Look-ups in named tables: a row name and a column name give one cell, copied from the table.

Table nagup
	danim	nivufi	sinumo	regug
birazuz	61219	36128	15932	48874
fativ	44497	47814	11885	40741
zefas	65151	43885	16034	44407
lub	17809	54742	88549	66210

What is the danim of fativ in nagup?
44497
What is the sinumo of zefas in nagup?
16034
What is the sinumo of birazuz in nagup?
15932
What is the nivufi of birazuz in nagup?
36128
What is the sinumo of fativ in nagup?
11885
What is the nivufi of fativ in nagup?
47814
What is the danim of zefas in nagup?
65151
What is the danim of birazuz in nagup?
61219
What is the nivufi of lub in nagup?
54742
What is the nivufi of zefas in nagup?
43885

bebel:
         vonu  guk  panez  livilav
mavu      110  138     89       39
sorot      55  164     79      131
batu      118  133    108        1
timeba    121   96    115      130
kovo       61   57    142      119
sosanu    108  132    126      106
bulig     105   98    124      115
tabuvol    44   87     90      109
maz       125  125    112      131
lodevul   167  199     94      110
dus        71   56    122      110

panez of sorot: 79
guk of lodevul: 199
guk of dus: 56
panez of kovo: 142
panez of dus: 122
panez of timeba: 115
livilav of kovo: 119
livilav of tabuvol: 109
guk of batu: 133
panez of tabuvol: 90
guk of timeba: 96
vonu of bulig: 105
vonu of mavu: 110
vonu of dus: 71
guk of sorot: 164
livilav of mavu: 39
livilav of lodevul: 110

Table disisa
fields: folilo, lika, mot, ripez, folasut, tar
pidita: [49.262, 54.759, 66.227, 66.286, 71.580, 60.291]
fusidan: [45.548, 35.731, 37.094, 53.677, 56.235, 26.835]
led: [55.279, 71.756, 77.364, 70.500, 67.423, 72.979]
pem: [49.248, 73.925, 75.767, 67.884, 57.962, 61.369]
goke: [49.478, 53.018, 74.008, 76.419, 73.118, 71.145]
zagazi: [39.401, 57.374, 49.660, 46.378, 45.963, 31.692]
liluf: [55.197, 30.607, 22.615, 42.504, 35.967, 44.611]
kagom: [63.851, 27.571, 32.904, 54.437, 51.430, 67.308]
lag: [66.932, 31.752, 32.496, 53.945, 43.987, 73.174]
zat: [42.483, 71.824, 67.230, 59.819, 65.066, 35.164]
pob: [62.752, 35.781, 26.710, 43.989, 29.696, 60.095]
vimolut: [43.996, 37.135, 66.852, 82.738, 75.771, 53.255]
zateka: [60.494, 31.449, 24.242, 44.673, 40.660, 54.198]
lekagi: [49.245, 24.881, 25.289, 49.513, 43.380, 33.697]

mot of liluf = 22.615
folilo of lag = 66.932
tar of lag = 73.174
tar of pem = 61.369
mot of vimolut = 66.852
lika of vimolut = 37.135
folasut of zateka = 40.660
folasut of lag = 43.987
folilo of lekagi = 49.245
lika of pob = 35.781
tar of vimolut = 53.255
lika of goke = 53.018
folasut of goke = 73.118
mot of zagazi = 49.660
ripez of led = 70.500
lika of liluf = 30.607
mot of zat = 67.230
lika of lag = 31.752
Which row has the largest folilo? lag

